Dugu: [ 51 222 188 104]
teka: [ 88 154 165 124]
Kavi: [ 93 160 140 131]
Mogav: [116 145 131 131]
Nade: [117 130 124 128]
Des: [135 120 107 129]
nis: [150 113 106 137]
ler: [146 101  90 128]
Foma: [150  96 109 142]
Beb: [170  82 115 126]
size: [150 113 106] => 3
size: [ 88 154] => 2
size: [116 145 131 131] => 4

rigok: [ 98 117 142 123 126 116 124 120 129 183 138 136 166 136 132 146 175 129
 127 126 108 126 140]
sapim: [ 98 117 142 123 126 116 124 120 129 183 138 136 121 136 132 146 175 129
  86 126 108 126 140]
Nuges: [112 128 120 132 131 123 152 125 136 141 110 136  24 126 100 143 106 110
 127 118 115 103 116]
size: [ 98 117 142 123 126 116 124 120 129 183 138 136 166 136 132 146 175 129
 127 126 108 126 140] => 23
size: [ 98 117 142 123 126 116 124 120] => 8
size: [112 128 120 132 131 123 152 125 136 141 110 136  24 126 100 143 106 110
 127 118 115 103 116] => 23
size: [112 128 120 132 131 123 152 125] => 8
size: [ 98 117 142 123 126 116 124 120 129 183 138 136 121 136 132 146 175 129
  86 126 108 126 140] => 23
size: [112] => 1

mimis: [133  97 134 120 114 110 117 120 142 129 106  98 140 137 120 149 107 105
 103 114 139 136  92 104 142 109 100 138 115 148 142 119  98 106  98 119
 141 137  94 121 112  91 100 126 136 126 103 112 101 125 132  95 123 127
 139 137 108]
tuk: [152 154 169 127 127 168 133 146 184 131 102 141 139 143 108 160 184 123
 128 162 161 175 127 156 190 153 116 154 187 145 157 155 133 149 141 160
 179 174 115 167 143 132 168 183 181 141 153 102 170 107 175 180 181 124
 150 129 136]
dis: [ 96 170  98 111 124 151 116 119  96  95 123 160  74  86 100  74 159 136
 148 137  88 104 163 154  97 145 144  90 147  68  80 123 152 146 160 125
  94  94 157 127 135 165 170 126 102 105 158 110 165  88 106 181 126  93
  88  81 140]
razut: [120 166  73 134 146 147  82 118 134 116  84 129  82 135  92 153  91 101
 164 125 103 151  94 122 140 147 139 145 120 153 108 103  97 101 139 103
 129  72 135 118 152  88 150 133  99 117 149  83 113  74  89 114 102  90
 156 151 137]
sepor: [152 154 169 127 127 168  90 146 184 131 102 141 139 143 108 137 184 123
 128 162 161 175 127 156 190 153 116 126 187 145 135 155 133 149 141 160
 179 174 115 167 143 132 168 183 181 141 153 102 170 107 175 180 181 124
 150 129  93]
Mez: [144  71 152 122 109  94 125 121 153 140 110  80 166 150 132 165  97 101
  85 108 156 140  78  91 152  95  87 148 106 166 162 122  89  99  79 121
 153 158  76 120 102  78  76 123 149 134  84 122  85 145 145  72 126 143
 148 150 142]
leko: [126 173  67 141 154 152  75 120 144 121  76 127  81 146  89 172  79  95
 174 126 106 165  82 120 151 153 141 159 118 172 113 100  88  94 140 100
 138  66 135 119 160  75 152 138  99 120 153  76 106  69  86 106  99  88
 172 167 140]
fufuv: [144  71 152 122 109  94 125 121 153 140 110  80 166 150 132 165  97 101
  85 108 156 140  78  91 152  95  87 148 106 166 162 122  89  99  79 121
 153 158  76 120 102  78  76 123 149 134  84 122  85 145 145  72 126 143
 148 150  98]
size: [144  71 152 122 109  94 125 121 153 140 110  80 166 150 132 165  97 101
  85 108 156 140  78  91 152  95  87 148 106 166 162 122  89  99  79 121
 153 158  76 120 102  78  76 123 149 134  84 122  85 145] => 50
size: [133  97 134 120 114 110 117 120 142 129 106  98 140 137 120 149 107 105
 103 114 139 136  92 104 142 109 100 138 115 148 142 119  98 106  98 119
 141 137  94 121 112  91 100 126] => 44
size: [120 166  73 134 146 147  82 118 134 116  84 129  82 135  92 153  91 101
 164 125 103 151  94 122 140 147 139 145 120 153 108 103  97 101 139 103
 129  72 135 118 152  88 150 133  99 117 149  83 113  74  89 114 102  90
 156 151 137] => 57

Tifo: [ 30 152 168 132 148 145]
nido: [ 97 169  99 173 164 127]
naze: [ 30 152 168 132 148 131]
size: [ 30 152 168 132] => 4
size: [ 97 169  99] => 3
size: [ 30 152 168 132 148] => 5
size: [ 97 169  99 173 164 127] => 6

mugid: [ 66 192  40  46 130]
Zape: [ 81 145  53 102 148]
pepel: [139 164 149 102 121]
Pev: [128  16 133 209 183]
kasok: [139 164 149 102 171]
size: [139 164 149 102] => 4
size: [ 66 192  40] => 3
size: [81] => 1
size: [ 66 192  40  46 130] => 5
size: [128  16] => 2

